In the rows, zero is written as 128.
Each path below is one point turned by a fixed rotation once a step. After each direction that follows a path, write how fast that rotation turns it, in degrees each step (0 if it stays still).
Each turn is a multiple of 5 degrees from 10 to 175, or 0.
Each row of a path follows its step; steps can be skipped.
Rotation 1:
step 0: [127 142 119 121 118 124 128 136 131 136 133 130 128 120 122 124 126 140
 131 143 125 122 140 135 131 118 119 119 121 130 124 128 123 128 135 139
 126 142 105 138 133 122 135 126 119 145 123]
step 1: [125 129 113 137 121 123 130 136 137 142 122 128 132 130 119 138 135 128
 124 124 123 131 115 125 153 126 119 131 129 127 127 143 136 132 132 133
 128 131 122 131 134 134 122 129 114 135 107]
step 2: [127 135 116 142 140 113 127 114 122 134 125 134 145 125 128 128 140 132
 134 128 119 137 123 122 127 123 111 122 135 131 128 125 137 132 134 127
 123 136 127 138 134 108 135 121 131 138 123]
step 3: [119 140 120 130 122 123 141 143 121 133 115 129 118 123 125 135 123 132
 132 131 113 132 127 128 134 112 115 111 125 137 129 130 119 121 127 131
 119 130 114 135 128 133 140 120 136 140 127]
step 4: [127 124 113 144 120 114 129 135 131 131 124 124 117 130 113 129 138 124
 126 127 113 123 118 138 134 133 112 136 134 132 128 122 129 121 131 126
 141 134 123 128 130 127 137 119 114 127 110]
step 5: [133 131 134 136 121 118 121 120 129 129 120 134 129 133 128 116 133 124
 139 128 125 141 120 135 130 116 111 120 115 141 130 119 128 137 133 137
 124 144 132 136 133 114 134 127 131 137 110]
step 6: [132 126 130 134 109 124 139 134 112 138 118 122 125 135 117 141 120 129
 114 128 127 129 118 125 136 118 112 114 125 139 130 127 128 123 144 125
 129 129 122 134 129 125 123 119 136 140 129]
step 7: [130 132 112 155 118 121 121 126 117 136 126 124 126 129 133 128 116 129
 128 130 114 141 126 141 129 136 118 132 135 132 126 118 135 129 131 117
 142 140 132 134 126 137 135 122 126 131 123]
step 8: [143 130 129 134 126 126 131 122 136 132 124 127 124 140 132 128 123 127
 130 115 128 138 136 143 128 123 114 117 129 146 127 126 113 137 131 135
 116 141 127 130 117 124 139 109 123 135 121]
step 9: [133 125 122 128 125 121 141 131 123 126 115 113 121 138 126 141 116 121
 122 122 142 128 121 123 119 119 116 121 128 130 133 120 130 125 141 121
 140 140 124 132 129 134 127 127 116 145 113]
step 10: [136 134 127 139 123 130 113 121 128 131 129 134 129 140 126 129 121 122
 116 134 119 142 137 131 124 128 116 120 136 129 129 126 139 125 145 122
 134 139 133 140 124 136 149 141 127 128 116]
step 11: [144 137 138 130 122 128 137 131 138 126 116 130 137 140 129 141 113 134
 129 126 133 142 127 134 133 117 118 118 144 140 119 127 130 124 126 126
 123 135 131 125 132 129 135 111 127 117 121]
Directions:
[123 128 128 131 131 128 128 130 125 126 129 133 129 130 128 128 125 130
 125 124 130 128 125 132 128 129 127 124 128 129 121 127 127 127 130 128
 128 129 124 126 127 126 127 131 129 128 123] : 0
[126 126 125 127 130 126 129 130 130 125 128 128 123 129 127 125 128 126
 130 127 129 122 130 128 124 127 128 129 128 131 130 126 121 132 125 129
 130 129 125 129 126 130 131 127 125 127 127] : 80
[127 128 128 129 126 129 126 128 128 130 124 127 130 131 123 133 129 126
 123 124 131 124 130 125 131 127 129 128 128 130 127 129 125 127 125 129
 124 125 130 125 130 131 128 123 129 127 126] : 145
[133 126 128 124 126 131 130 131 126 125 129 131 128 126 128 132 129 130
 130 128 127 127 128 128 125 125 128 123 127 127 127 131 129 129 126 129
 132 127 126 128 127 130 124 123 131 131 125] : 130
[130 124 129 129 124 130 126 127 125 131 130 126 127 130 127 126 123 130
 129 131 127 124 125 131 130 131 128 131 124 132 129 123 126 130 126 129
 128 127 128 129 129 126 123 128 132 127 129] : 45
